In the rows, zero is written as 128.
The rows of M fall into 4 groups, and each row is roughly a mix of its group's hidden directions; one row fits no group.
M, 149 rows:
[[ 46 133 122 132 165 121 122 140  99 155]
 [134  94  98 105 121 111  70 125 139  69]
 [123 196 127 143 123 142 133  98  71 104]
 [129 150 117  46 139 134 149 121 170 138]
 [ 91 121 167 184 146 155 150 113 153  90]
 [113  82 143 153 192 104 106 125 120  89]
 [124 107 149 126 148 126 165  98 149 204]
 [133 168 113 183 135  86 114 162  88 111]
 [110 166 122  86  75 171 167 117 126 132]
 [150 123 137 154 101 133 126 204 133  82]
 [195 166 117 143 105 126 108  95 102  97]
 [112 157 165 148 128 112 119 102 198 162]
 [ 71 119  96 100 164 144  85 110 106 104]
 [ 92 183 175 144 113 105 153 156 108 103]
 [133  78 152 152 153 126 143 127 200 143]
 [123  68  94 124 112 102  78 120 115 166]
 [130 127 105  87  59 113 103 117 142 170]
 [133 180 172 174 148 148 164 126 137 158]
 [ 89 142 116 117 123 179 161  75 159 149]
 [128 168 191 174 145 156 141 148 112 108]
 [ 94  92  91  96 113 135 105 118 141 191]
 [167 122 105 145  80 113  71 135  87 127]
 [127  79  80  82 114 119 143  94 146 162]
 [ 98 137 149 127  82 148 192 140  86 134]
 [144 139 102 106 140 155 205 123 113  91]
 [ 87  97 159 115 185 115  79 114 129 125]
 [137 100 173 144 100 160 112 132  63 105]
 [184 151 113 160 147 124 126 102 188 110]
 [125 112  76  86 147  83  83 104 142 127]
 [ 76  96  99 143 131 187 129 158 106 142]
 [190 128 136 186 144 170 141 141 116 118]
 [160 178 143 161 124 185 133 128 111 167]
 [ 86 127 130 190 133 148 152 122 178 156]
 [116 150 188 158 136 154 163 147 110  81]
 [135 173 134  92 103 186 166  96 121 129]
 [128  71 102 121 140 141  98 151 176  85]
 [ 77  70 134 113 118 156 148 139 167 155]
 [188 162  96 143 141 100  83 112 102 119]
 [135 144  92 133 125  98  85  86 183 101]
 [142 123 124 191 101 128 106 172 124 178]
 [136 176 123 198 167 102 122 106 127 127]
 [164  87 151 146 116 122  67 153  89 132]
 [139 172  85  74  92 141 153 128 159 126]
 [178 148  95 112 100 112 134 160  93 177]
 [173 101  84  96  88 102  98 141 127 157]
 [135 132  73 102 143 110 106 191 146 157]
 [130 106 135 166 173 170 122 161 173 160]
 [ 80 118 105 130  89 136 160 188 119 100]
 [109 160 113 137 103 174 147  71 150 165]
 [ 77 135  62 125  80 104 120 131 128 130]
 [131 152 138 129 151 209 130 144 170 115]
 [ 65 100 150 121 100 122  91 135 152 171]
 [114 119 186 139 131 126 125 148  54 147]
 [ 82 152  94 107 116 113  73 145 138 171]
 [117 157 131 113 144 136 143 124  44  97]
 [106 107 206 121 149 142 170 114 143 132]
 [123  99 139 195 169 143 140 119 143  82]
 [ 80  84 172 124 161 156 168 126 133 114]
 [179 106 123 154 125  92 191 129 129 100]
 [134 119 162 111 157 146 188 126 149  72]
 [127 107 115 151 133 120  57 102  74 134]
 [144 123 166 183 158 129 114 165 134  76]
 [108 100  94 104 158 173 147 156  75 116]
 [113 163 139 169 155 145 178 143 129 182]
 [105 155 108 148 129 148 159  96 193 163]
 [ 60 120 177 124 104 162 147 125 122 153]
 [105 193 152 121 136 143 170 136 103 170]
 [ 90  83 107 160 110 122  80 138 128 175]
 [ 88 105 142 124 145 127 147 145 182 189]
 [117 108  93 138 143 130  44 120 112 107]
 [ 99 138  67 141 153 125  81  98 142  94]
 [125 129 161 134 119 144 127  88  68 185]
 [107 185 118 177 118 128 102 108  79 114]
 [126 140 162 152 182 143 153 163 111  76]
 [ 81 113  94  95 129  67 113 146 160 121]
 [176 110 117  92 135 106 135  90  95 181]
 [148 105 172 131 125 133 127 150 111  49]
 [158 181 142 162 121 163 174 158 145 111]
 [132 152 104  74 169 114 185 117 147 112]
 [102 130 147  96 124 183 185  96 149 122]
 [146 188  83 111 132  88 100 134 139  94]
 [144 104  72 117 162 129 121 138 195 137]
 [165 167 156 124  85 133 156 140  70 137]
 [142  92 132  80 112 129  97 123 163 188]
 [191 171  93 165 105 133 144 140 120 151]
 [ 86 117 108 210 125 133 140 132 154 136]
 [151 112  53 112 107 107  91 125 140 156]
 [139 137 114  69 142 172 134  87 153  89]
 [138  82  74 110 104 151 100 117 142 176]
 [ 67 119  88  76 117 125 119 164 132 147]
 [104 135 112  84 143 117 133 111 148 206]
 [155 121 109 138 168  92  54 115 116 120]
 [114  82 106 129 136 118  45 137 128 130]
 [169 138 160 156 177 134  72 115 107 115]
 [125 147 154 130  91  91 140 101  57 139]
 [180 121 165 106 108 119 192 123 147 113]
 [118 145 140  71 137 120 149 151 133 199]
 [139 164 129 126  89 158 139  97 153 194]
 [172 136 105 164 117 122  76  86  98 105]
 [133 112 114 142 218 126 136  98 118 123]
 [151 161 134  88 145 120  83  93  75 146]
 [139 160 133 112 150  91  92 110 112  58]
 [108 102 149 135 158 204 132 127  94 107]
 [121  80 137  61 104 137 104 153  95 129]
 [ 84 142 131 166 132 145 149 177 180 151]
 [178 108 114  73 164 101 122 123  91 146]
 [150 187  92 130 165 104 122 101 106  90]
 [118 138  88 139 157 114  69 165 169 149]
 [182 149 144  99 122 119 147 122  59 139]
 [ 85  89 150  98 169 164 141  85 144 130]
 [153 111 143  81  70 154 163 151 155 135]
 [162 111 131  62 101 104 114 176 122 144]
 [ 97 155 127 146 136  99 108 167  57 131]
 [150 126  93  92 118  90 166 114 150  71]
 [121  82 116 181 153 135 120 155 174  93]
 [147 106 162 126  58 133 182 133 132 124]
 [ 93 112 176 140 115 137  58 100 129 127]
 [158 102  95 111 119 112  77 137 117  66]
 [140 136 117 113 133 166 160  68 182 107]
 [100 100 126 199 140 126  88 106 113 158]
 [110  80  76 129 111 150  77 125 125  93]
 [161 136 113 144 137 117 137  98  99 207]
 [ 97 102 100 126 159 140  54 110 150 117]
 [131  97 173  86 154 124 141 123 190 149]
 [104 131 154  73 141 161 179 124 109  90]
 [135 120  65 135 111 118  71 124 132  83]
 [102  60  99  82 125 136 135 112 162 139]
 [170  90 178 165 113 163 128 158 118 148]
 [ 98 147 183 137 102 147 169 120  86 161]
 [111 154 156  99  84 107 167 103  85  99]
 [141 172  81 145 147 124 143 115  98 188]
 [120  93 194 113 100 132 103  95 166 120]
 [131 143  85 147 159  96  93 124 106  67]
 [145 138 137 121 128 134 182  84 101 190]
 [144 170  68 140  91 118  84 110 118 146]
 [105 131 182  81  92 150 163 130 163 127]
 [172 148 156 131 153 118 128  72  75 118]
 [146 146 126 159 142 107  90 106 202 143]
 [114  95 164  69  88 114 151 102 145 105]
 [128 181 160 110 110 162 176 107 123 168]
 [130 189  77 119 139 124 115 101  81 142]
 [167 131 174 125 166 108 139 154 163 177]
 [175 123 128 121 184 116  99 115 185 126]
 [115  94 134 202 153 145 139 117 161 100]
 [142 118 144 165 165 137 179 171 142 173]
 [ 99 106  78 108 110  74  93 138 135 161]
 [136 147 113 113 205 115 119 129 176 151]
 [148 142 126 113 129  68 178 111 120  76]
 [ 78  94 102 131 121 148  92  99 144 179]]

Each list below has four rows that fit no group; the rest each fit one group, if only roughly. Name those rows in the order they come.
    K_264: [139 199 124 119  78 125 128  91 155 126]
    K_372: [108  93 135 115 156  99  96 104 166  70]
    K_38: [131  83 146  69 112 123 119 108 118  71]
    K_983: [110 125  81 156 200 132 119 128 146  97]
    K_942: [ 98 112 122 139  94 162 134 190 114  81]
    K_963: [ 61 126 128  79 165 147 136 137 117 161]
    K_159: [140 157  63  91 158 107  97 134 102 147]
    K_88: [ 81 152 145 123 197 141 153  97 133 146]
    K_468: [ 74 125 109 179 143 176 117 162 144 132]
    K_721: [119 148 116 118 170  87  56 106 132 123]
 | K_264; K_372; K_942; K_468
    K_318: [ 92 184 168 147 165 114 130  99 131  94]
    K_42: [157 162 143 153 147 103 145 197 137  98]
    K_597: [162 128 170  96 151  92 143 110 149 184]
    K_771: [142  97  57 142 119 105 126 160 169 143]
    K_114: [125  67 152 145 113 124 153 185 131  92]
    K_565: [147 148 101 180 144  75 119 102 165 153]
    K_546: [190 100 114 128 140 158 165 119 158  86]
    K_385: [160 140  83 128 166 120 112  70  90 115]
    K_849: [ 68 143  95 125 115 126 156 153 164 174]
    K_256: [109 179 127 174 179 139 158 115  95 130]
    K_156: [115 128 151 151 185 142  58 139 140 124]
    K_744: [137 199  98 128  92 135 133 144  91 156]
    K_956: [118  88 119  95 179 125  63 137 133 133]
    K_912: [ 95  69 174 116  98 173 122 120 133 123]
    K_9: [123 156  69 156 119 133  98 182 139 101]
 | K_318; K_42; K_597; K_565
    K_139: [122 140 213 140 136 144 119  92 118 106]
    K_137: [148 188 146  93 138 103 164 173 136 146]
    K_608: [105 160 130 142  95  98 182 152 120 178]
    K_66: [170 113  97  77  82 123 138 118  90 153]
    K_447: [115 156  92 108 107 103 200 152 115 145]
    K_23: [ 99  71 113 138 176 113 102 113  84 114]
    K_781: [156  84 175 110 154 158 107 104 114  85]
    K_814: [ 59 118 158 172 127 129 164 120 135 157]
    K_296: [149 132  82 172 108 127 131 109 194 144]
    K_79: [114 156 148 208 145 125  94 114 121 109]
    K_47: [169 155 129 141 115 136 181 154 154  74]
 | K_66; K_23; K_814; K_79
    K_286: [127 183 125 120 144  76 153 133 138  72]
    K_525: [135 130 131 159  66 137 103 129 118  63]
    K_33: [132 120  94 199  95 128 139 143 145  83]
    K_974: [147  92 110  97  98 157 156  80 108 169]
    K_799: [174 140 173 167 123 112  82 168 127 140]
    K_423: [ 99 144 136  76 137  91 181  99 139 100]
    K_903: [110 134 113 186 152 139 130 175 160  84]
    K_994: [107 164 115 159 115  94 111 128 166  65]
    K_223: [167 194 124 149  74 116 137 112 123 113]
    K_349: [122 136 141 110 144 182  80  88 103 169]
    K_898: [139 112  65 109 100 159 108 148 178 115]
    K_811: [116 150 114  77 126 118  50 145 123 131]
    K_830: [ 90 145 146  76 125 128 114  60 114 119]
    K_397: [147 160 179 117 108 113 145  73 129  84]
 | K_799; K_994; K_223; K_811
    K_553: [141 120  71 103  99  80 144 165 148 153]
    K_46: [128 116 113 148 191 135 159 109 146 187]
    K_696: [ 98 132 185 129 158 110 142 153 106 184]
    K_766: [104 177  97  94  96 149 173 147 119  99]
    K_757: [ 86 110 166 120 144 160 163 108 148 183]
    K_294: [128 149 103 187 141 139 121 159 180  91]
    K_494: [133 188 115 153  91 165 160 157 130 158]
    K_434: [166 104 154 151 166 169 105  91 100 157]
    K_4: [137 172  97 163 132  84 140 161 142 176]
    K_818: [109 197 110 103  87 121  98 127 100 148]
    K_370: [162 166 147 137 100  88 182 145 145  97]
    K_252: [109 105  94  76 152 171  94 117 134  90]
    K_693: [116 141 136 184 140 185 150 153  99 160]
    K_130: [128 104 133 104 140  87  68  82 160 137]
    K_612: [ 92 162 133 125 161 107  61 117 112 161]
 | K_294; K_370; K_252; K_130
    K_947: [152  81 113 116 159  90 130 185 128  94]
    K_324: [154  93  69 116 103 149 150 149 174 144]
    K_148: [130  97 115 205 138 151 107 138 158 156]
    K_202: [ 90 130 134  76 104 113 144 114 126  61]
    K_654: [164 130 128 168 176 100 115 183 125 103]
    K_861: [161 124 143 144 104 163 163 138 196 104]
    K_729: [139 136 165 107  57 130 122  96  97  99]
    K_519: [143 154 104  91 101  78 127  88 163  97]
    K_151: [106 139 134 130 180  89  86 147  74 131]
    K_407: [106 200 114  94  95 131 118 111  95 145]
    K_150: [ 71 135 150 157 124 121 103 182 131 169]
 | K_947; K_148; K_654; K_861
